(in the rows, 128 means zero)
A state moves one step at a time under one of 6 hidden systems, and each row is a state written as 26 numbers. Each run below is a few steps of one system.
run 1, k_500, 9 rows:
[[120 155 127  51 118 158  83 136 120  92  83 217  81 120  76 141  70 109
   89 119 153 101 116 113  92 142]
 [172 104 203 101 112 150  60 134 142 128 129 100 132  92 129 146 130 156
   82 163 213 108  89 108 118  61]
 [144  90 153 169 126 106 137 166 116 154 132  65 192 126 150  74 162 154
  144 177 126 152 130 157 109  33]
 [ 92 142 100 143 129  70 214 143  77 131 148 191 134 143 144  66 149 144
  173 134  86 168 132 178 104 113]
 [114 174 135 130 159 111 188  68 104  74 158 227 113 130 152 142 145 145
  120  93 146 139  98 104 146 198]
 [135 126 165 144 173 182  93  70 174  78 117 109 170 161 141 138 131 140
   85  95 135 119 109  55 161 206]
 [126 110 133 122 114 166  38 141 185 153  59  56 158 156  91  77  89 130
  121 133  87 108 138 125  92 188]
 [160 158 119  99  99  86  95 180 148 204  59 134  97  90  64 126  96 130
  132 169 140 102 141 176  45 111]
 [170 138 156 126 141  52 170 169 150 184 128 168  96  83 134 169 162 127
  100 144 182 130 133 143 111   4]]
run 2, k_241, 9 rows:
[[ 93 145  78 102 144 146 166 123  83  92 111 201 103 147 113 103 102 112
  144 102 106 165 114 147 109 150]
 [161 135 148 137 156 135 155  89 161 132 117 189  91 134 139 160 142 135
   96  84 161 162  94 116 108 144]
 [137 119 187 154 142 116 100 101 191 145 133 103 163 143 156 101 155 162
  105 121 126 124 116  99 130 159]
 [ 93 133 117 119 131 123  96 137 137 137 102  99 163 141 117  60 110 137
  153 145  84 123 132 141 110 169]
 [121 162  85  98 152  98 141 145 118 146  75 150  97 121  91 118 100 120
  139 122 125 143 114 163  89 138]
 [149 139 138 115 138  69 159 135 163 155 116 125  87 134 137 157 137 134
   96  94 149 141 107 142 126  95]
 [119 105 142 147 102  94 141 129 169 153 160  69 126 156 163 124 150 142
  129 106 101 130 130 136 159 126]
 [109 126  84 158 116 138 142 131 126 154 140 105 135 138 127 125 134 108
  174 130  77 130 161 146 138 166]
 [149 155  88 143 144 142 133 133 141 152 102 158 115 109  93 174 118  90
  136 130 118 112 170 121 120 152]]
run 3, k_313 (9 x 26):
[[151 131 143 117 146 141  95 116 133 122 122  80 133 105 124 154 124 138
  113 139 181 122  98 116 137 123]
 [102 119 121 102 114 128  80 146 133 136 120  70 139 129 117  95 106 131
  141 146 109 116 126 138 134 135]
 [112 142  76 121 116 130 143 146 109 141 109 149 105 132 100 132 106 102
  159 128  94 126 153 152 111 150]
 [128 151  99 129 168 113 171 124  91 112 139 159 123 103 127 151 139 121
  145 135 156 147 119 134 143 100]
 [102 125 154 122 145 139 123  99 106  90 170 134 157 121 159  95 143 153
  133 138 144 139  99 111 157 137]
 [135 118 142 158 121 187 103 102 142 124 119 142 152 149 123 108 128 137
  134 126 113 132 129 114 102 194]
 [163 136 117 143 165 152 103 131 170 158  81 116 137 113 100 165 125 105
  116 131 141 120 151 108 113 127]
 [103 142 130  66 138  96  80 151 149 134 127  92 114 100 119 142 106 116
  113 137 143  95 131 117 165 100]
 [ 98 140  98  84  78 111 126 143  83 112 132 112  93 132 108 112  86 136
  152 129 112 114 111 171 123 165]]
run 4, k_689 (9 x 26):
[[122  84 148 149 127 125 159 106 120  85 150  30 159 188 179  98 145 168
  117  87 119 174  76 135 160 117]
 [123 135 108 182 191 148 163  64 171 154 129 163 139 147 157 113 167 130
  153  85 102 186 110 122 121 211]
 [122 184 155  96 163 118  92  98 174 138 114 234 108  90 112 138 125 128
  107 134 146  96 134  85 118 193]
 [148 157 162  66 116  79  65 161 155 123  83  72 120 107  91 150  85 142
   74 146 164  62 125 108 130 120]
 [148 108  93 128 110  84 137 177 155 178  90   9 104 147 115 150 114 114
  127 105 110 135 134 175 129  77]
 [111 116  77 151  87  94 209 143 115 179 177 150  65 138 155 152 152 102
  175  98  86 162 151 184 139 102]
 [105 148 140 136  96 113 196 100  60  65 221 197 120 124 165 150 151 139
  141 132 134 109 132 114 181 150]
 [121 136 150 148 162 167 122  84 102  25 149  99 205 153 145 136 130 141
  104 125 135  93 130  56 189 186]
 [133 117 120 146 169 216  54 100 198 132  69  95 164 156 100 122 104 105
  116 103  96 123 144  80 118 218]]
run 5, k_313 (9 x 26):
[[102 132 121 134 104  96 141 140 139 136 119 119 139 167 126  90 119 138
  143 119  66 115 148 143 117 177]
 [149 145  90 156 145 122 190 128 130 121 102 157 115 150 116 172 129 104
  122  94 113 139 151 124 128 132]
 [124 119 144 121 155 108 145 113 138 112 164 106 123 122 164 157 148 132
  110 105 161 142 108 112 181  90]
 [113 106 158 131  78 136 105 110 140 123 168  91 127 154 155 104 133 152
  130 123 108 118 116 128 144 174]
 [169 124 107 180 103 148 148 138 136 153 102 108 134 146 105 155 127 118
  139 126 103 124 160 138  99 161]
 [137 130 111 130 155 109 137 153 139 137 130 107 136 112 127 175 139  98
  119 133 139 115 160 113 167  59]
 [ 89 117 145  86  73 120 109 135 114 104 187 127 102 128 148 123 118 131
  127 131 125 101 125 129 168 119]
 [156 120 116 165  69 166 155 125  78 124 131 132 116 141 115 136 124 141
  155 137 128 138 120 165  85 159]
 [152 114 122 175 173 141 150 144 121 142 118 123 173 114 134 134 159 116
  138 152 142 153 146 124 122  56]]
run 6, k_201, 9 rows:
[[120 111 113 107  57 148 127 154  94 113 179 127  87 122 124 179 114 102
  132 133 126  89 158 133 164  96]
 [132 121 114 159 123 149 159 137  86 113 184 141 142 102 143 175 152 102
  149 158 140 113 171 112 173  79]
 [109  99 145 141 148 156 117 146 150 110 152 162 169 133 146 124 147  98
  115 144 106 111 185  79 166  66]
 [130 109 168 122  91 191  66 135 136  97 145 152 153 127 115 134 115 118
  103 154 131  76 165  78 137 134]
 [180 143 146 154 133 171 101 134  99 115 111 141 166  86  96 165 127 126
  120 184 181  93 147 100 105 111]
 [154 108 149 123 169 154 103 154 133 124  89 140 160 109 114 119 133 126
  102 150 172 148 121 117  96  29]
 [118  81 177  93  90 175  70 132 117 112 141 123 130 129 138  75 118 151
  115 145 157 148  78 138 103  79]
 [143 127 163 159 100 149 138 107  65 115 161 148 164 108 142  85 150 181
  158 179 161 143  92 150  83 143]
 [142 134 159 173 176 112 178 115 133 116 100 201 178 153 146  76 160 160
  115 127 124 167 118 122  79 120]]
run 7, k_528:
[[100  89  96 146 129 156 145 129 141 154 126 125 127 162 146  88 139 111
  163 103  73 182 131 158 118 120]
 [113 125 122 101 142 181  87  91 119 136 154 149 101  88 135 129 129 124
  151 136 170 160  83 133 132 147]
 [161 155 151 125 162 122 109 126 114  93  97 111 167 105 105 147 118 147
   98 158 178  95 118  97 122 126]
 [130 122 137 135 129  90 129 167 170 142  83 106 158 161 117 101 121 123
  109 124  85 111 161 124 111 102]
 [ 95 123 110 104 100 109 127 134 143 179 141 152  81 129 133  94 124 126
  157 119  99 152 116 171 107 136]
 [132 163 123 126 155 110 161  98  93 119 154 161 117  89 138 146 146 147
  145 138 172 145  91 139 131 144]
 [135 130 153 144 171 110 145 115 145  87 131  98 169 147 151 136 143 142
   93 110 137 121 124  86 167 115]
 [115 106 130 124  97 148 101 125 167 127 115  86 121 174 127 110 109 128
  118  93  86 123 129 126 131 174]
 [148 142  87 142 121 163 121 119 117 162 104 136 100 109  93 152 110 114
  158 131 134 139 122 155  88 180]]
run 8, k_201:
[[156 100 174 141 146 114 121 151 197 139  70 122 157 174 130 101 132 136
   70 104 113 139 133 108  94  75]
 [157  97 171 115  31 162  79 132 139 145 122  96  86 145 116 128 101 153
  107 123 140 114  98 150  80 153]
 [187 146 134 174 100 100 180 125  84 172 145 129 108  86 128 157 158 162
  154 164 181 146 103 176  81 119]
 [125 105 153 140 154  71 194 147 158 142 126 158 129 165 170  94 162 139
  104  93 112 176 119 141 121  37]
 [108  83 181 123  34 141 119 114 154 105 173 118 106 197 163  98 124 158
  103  85  85 120 113 122 138 171]
 [188 160 136 214  78 123 177 104 108 152 154 130 139 116 122 177 158 151
  156 153 128  95 158 133 104 224]
 [173 142 127 166 189  74 181 155 205 178  66 166 129 140 121 168 153 100
   90  99 114 134 175 110 107  74]
 [128  83 171  68  55 128  69 151 199 136 126  76  58 169 132 152  90 121
   65  71 126 104 111 119 143  94]
 [171 126 125 157  23 124 134 139  58 155 192  44 104  84 123 182 136 151
  175 184 168  96 122 181 131 138]]
run 9, k_500, 9 rows:
[[169 130 110 136 118 125 125 135 148 141  46  51 114 169  91 132  88 142
  105  91 124 143  95 157  75 171]
 [149 124 105 128 160 138 110 134 183 220  83 150  85  96 106 140 132 106
  144 122 144 172 117 163  73 104]
 [106 139 145 106 142  57 121 137 184 202 177 129  97  79 160 143 160 125
  142 143 139 120 135 135 166  83]
 [127 143 116 149 119  49 197 132 117 121 169  57 127 142 160 164 149 142
  132 108 118 112 139 138 191 125]
 [126 121  60 162 141 153 194 112 111 103 120 108 113 180 132 163 119  97
  141  61  91 166 131 139 149 164]
 [ 93 118  83 100 133 206  82  92 154 138 142 155  75 127 118 149 103  86
  148  88 113 145 123 117 147 194]
 [129 143 126  93 116 161  38 126 142 138 140  74 119  79  95 174 101 108
  133 165 157  73 142 103 158 159]
 [149 117 109 115 127 124  99 194 115 130  90  48 154 110  89 154 102 102
  116 166 140  91 166 128 136  40]
 [107  96 100  92 101 107 158 185  88 136 131 137  95 132 131 112 119 110
  141 129 124 162 124 181 114   7]]
run 10, k_241 (9 x 26):
[[ 92 131 115  86 157 147  84 128 172 126 121 173 111 127 119 139 105  86
  111 108 107 110 156  90 159 132]
 [154 141 151 114  65 137 103 112 119 118 126 105  91 130 108 152  99 154
  110 122 152  96  99 136 105 198]
 [172 138 129 173 169 112 157 134  93 115  93  68 190 121 121 116 142 157
  130 160 158 142 112 139 105 100]
 [ 74 100 113  78 172 128  91 157 161 140 124 128 128 124 135  97 122  96
  129 120 112 150 136 124 153  39]
 [100 127 131  84  48 118 123 116 111 143 189 145  48 119 139 140 113 137
  145 115 130 121  99 163 138 168]
 [169 163 117 199 151 100 215 102  82 103 145 114 162 127 143 163 161 153
  141 134 147 135 126 128 137 164]
 [110 106 111 137 210 171 103 129 186 112 100 125 176 149 131 132 133  78
  106 105  97 134 173  69 171  96]
 [113 112 137  79  57 190  32 121 155 153 129 126  72 120  99 127  83 120
  130 128 123 102 115 134 107 193]
 [190 180 136 160 118  87 164 128  58 127 107  96 154  81  95 137 130 184
  145 186 193 113  95 165  71 153]]
run 11, k_689, 9 rows:
[[143 156 155 117 148 106 109 126 122 109  95 125 156 111 107 110 117 161
  110 155 158 109 108 118 100 144]
 [131 126 118 112 169 113 117 151 159 141  79  97 136 134 115 125 116 116
  107 116 131 139 128 127 121  81]
 [111 107 125 105  97 106 133 144 154 166 137 139  77 138 140 116 125 122
  135 101 112 155 114 161 116  98]
 [134 147 140 129 102  81 176 117  94 125 166 137 105 115 150 134 148 162
  139 133 151 136  97 155 126 128]
 [114 146 128 139 181 100 166 113 119  88 149 119 164 131 152 135 149 135
  123 123 134 129 127  97 176 120]
 [ 91 120 130 111 146 147 106 104 169 105 127 136 130 164 137 108 117 117
  115  88  92 131 127  97 152 175]
 [153 151 134 125 109 142 103 101 148 141 100 124  97 127 103 150 105 142
  121 119 143 116 107 131  95 209]
 [165 154 114 133 151 109 116 141 149 167 107  99 119  82 102 186 128 109
  123 151 164 103 145 127 127 110]
 [ 95 113 112  98  98  93 116 177 148 160 148 109 106 123 130 130 122  98
  138 134  91 107 169 141 159  70]]
run 12, k_528, 9 rows:
[[117 180 120  93 144 123 102 110 110  73 130 114 134 108 102 175  97 120
  113 136 144  64 141  83 180 202]
 [150 139  75 138 134 107 163 170 119 101  69  69 138 167  91 170  97  98
  110  99 100 105 168 126 138 116]
 [111  90  81 125  98 136 125 157 140 185 143  67  91 129 133 137 126  95
  161 118 101 155 142 174 143  80]
 [105 141 111 111 112 134 102 119  85 150 188 106 115  62 132 135 135 131
  182 179 158 116 118 148 156 137]
 [111 164 114 126 173 105 144 136  82  70 133 121 189 108 121 134 129 125
  132 164 136  90 158  96 173 121]
 [ 83 105 100 102 141 125 130 156 127  82 113  91 147 178 130 102 104 103
  116  99  80 129 144 121 164  95]
 [102 107  87 100 100 170 105 127  89 126 124  80 105 134 117 103 100 127
  165 120 125 163  90 173 116 140]
 [147 143 101 147 183 157 113 118  91 130 111 102 167  79 109 132 134 130
  161 176 173 148 113 137 114 121]
 [105 128 141 102 186 109  81 153 168 133 105 104 174 111 125 100 128 120
  111 150 127 114 146  97 151  73]]

Which system made each of these runs?
run 13:
[[107 157 131 113 162  91 109 136 163 179 108 175 134  97 115  88 136 130
  145 156 117 129 137 136 100 136]
 [102 165 139  83 159  53 152 128 139 122 125 181 101 117 137 114 126 142
  110 112 141 131 105 131 132 116]]
 => k_528
run 14:
[[168 162 112 163 150 110 164 155 112 119  63 158 167 131  85 132 118 125
  121 148 118 111 165 127  76 131]
 [109 123 128  86 184 119 128 144 136  87 111 149 136 132 130 131 118 111
   89 110 146 136 124  97 160  53]]
 => k_313
run 15 (2 x 26):
[[146 116 174 150 102 126 134 102 136 136 172 116 124 126 160 131 153 165
  125 130 156 136  96 129 130 136]
 [105 130 128 154 159 125 135 120 124 115 142 117 185 132 144  91 149 137
  151 149 104 130 144 115 148 140]]
 => k_241
run 16 (2 x 26):
[[123 138 116 122 192 148 111 117 160 128 106 160 139 115 122 139 131 102
  117 118 136 139 138  97 137 122]
 [ 94 119 151  82 117 107  85 136 165 133 136  98 119 134 138 103 117 136
  111 120 118 112 120 122 148 123]]
 => k_500
run 17, 2 rows:
[[131  95 150 173 126 134 149 153 151  95  97 115 194 200 138  91 134 128
   96 111  68 114 172  93 127 109]
 [165 102 152 176  92 169 147 119 161 134  95 189 120 187 124 118 128 133
  104  93  96 147 138 121  63 162]]
 => k_689
run 18:
[[130 150  93 141 165  94 189 122  82 124 135 118 133 112 139 124 146 139
  160 134 144 165 104 165 130 111]
 [102 111 136 127 181 125 122 105 149 110 159  89 157 134 169 114 151 132
  124 111 133 155 109 105 181 108]]
 => k_528
run 19, 2 rows:
[[ 84 105 137  91 177 129 118 106 128 120 182 125 117 101 176 115 155 125
  137 120 166 177  82 127 180  55]
 [112 140 170  98 116 129  85 101 102  64 145  65 166 133 136  90 109 180
  112 145 152 102  79 110 149 181]]
 => k_528
run 20 (2 x 26):
[[152  89  88 196 118 232 127 124  82 104 124  72 179 151 115 146 127 102
  161 139 108 141 158 125 122 141]
 [140 126 110 129 162 209  71 134 125 155 113 183 138  65  90 151 129  85
  148 177 161 128 156 112 102  93]]
 => k_241
run 21 (2 x 26):
[[ 94 141  72  84 158 154 146  99 132 122 129 201  51 127 125 161 110  88
  135  68 131 171 103 135 145 152]
 [141 159 132 133 167 107 142  71 113 142 160 104 114  83 151 147 157 168
  152 131 194 162  55 148 139 168]]
 => k_313
run 22 (2 x 26):
[[143 119 160 133 111 155 101 127  93 102 133 104 161 117 122 102 125 159
  131 168 161 121 104 129 106 124]
 [129 126 134 149 157 142 122 142 132 123  92 152 183 137 114  85 130 130
  128 153 110 128 150 115  95 118]]
 => k_528
run 23 (2 x 26):
[[118 108 147 103 106 143  81 150 126 103 133  82 148 132 120 119 108 126
  107 147 131  93 137 110 147 100]
 [143 122 116 141 102 168 117 143  76 121 133 128 146 107 103 129 120 121
  154 174 139 118 143 145 103 117]]
 => k_201
run 24, 2 rows:
[[156 111 171 150 110 134 147 125 131 103 147 125 141 148 148 147 144 143
   93 120 147 119 126 106 136 106]
 [147  89 162 138  83 149 106 138 157 138 134  97 131 154 137 126 130 134
  105 119 123 120 129 122 124 108]]
 => k_313
run 25:
[[108 143  94 129 173 131 131 132 100 130 124 136 156 101 117 112 131 117
  161 154 130 140 136 138 130 115]
 [ 84 127 122  89 159 137 111 129 130 101 121 164 134 137 131  96 114 115
  124 117 116 140 122 116 139 116]]
 => k_201
run 26:
[[126 131 136 122 146  93 108 150 177 168 141 114 128 102 133 151 144 106
  119 146 129 102 162 111 157  83]
 [ 98 123 132 104  72  80 135 162 133 136 140 105 111 156 134 101 115 133
  134 122  78 105 146 153 135 129]]
 => k_689
run 27:
[[147 102  99 118 156 186  80 152 123 148  51  91 141 119  85 101 100 113
  138 146 148 166 106 157  65  78]
 [ 96 131 132  76 150  91  97 155 131 182 139 167 109  69 130  82 135 131
  155 173 153 151 107 168 105  48]]
 => k_500
run 28 (2 x 26):
[[160 106 167 156  74 157 127 127  99 137 161 134 128 114 136 129 149 154
  133 162 161 129 114 141  98 107]
 [138 124 145 171 157 121 142 135 116 125 133 122 197 120 138 100 160 144
  139 169 128 131 146 119 124  92]]
 => k_689
run 29 (2 x 26):
[[159 101  86 137 154 214 120 115 115 102  98  82 114 141 110 188 111  94
  119  90 159 165 104 123 135 112]
 [146 108 149 123 136 179  63 104 149 168 155  96 118  70 136 153 148 127
  142 160 187 137 102 122 136 111]]
 => k_241
run 30:
[[117 120 124 138 165 107 161 136 143 135 148 147 139 125 154 135 158 109
  131 125 120 142 149 117 161  66]
 [ 96 101 153 106  96 142  98 133 152 104 156 127 131 156 144 111 122 123
  108 116  98 104 149  99 161 124]]
 => k_201
run 31 (2 x 26):
[[153 125  90 112 117 133 138 154 110 107 112  52 106 136 107 203 100  98
  111 106 145 112 136 131 157  93]
 [150  92 111 139 102 168 112 134 117 148 158  55 109 109 133 183 133 106
  141 135 159 135 126 140 156  78]]
 => k_241
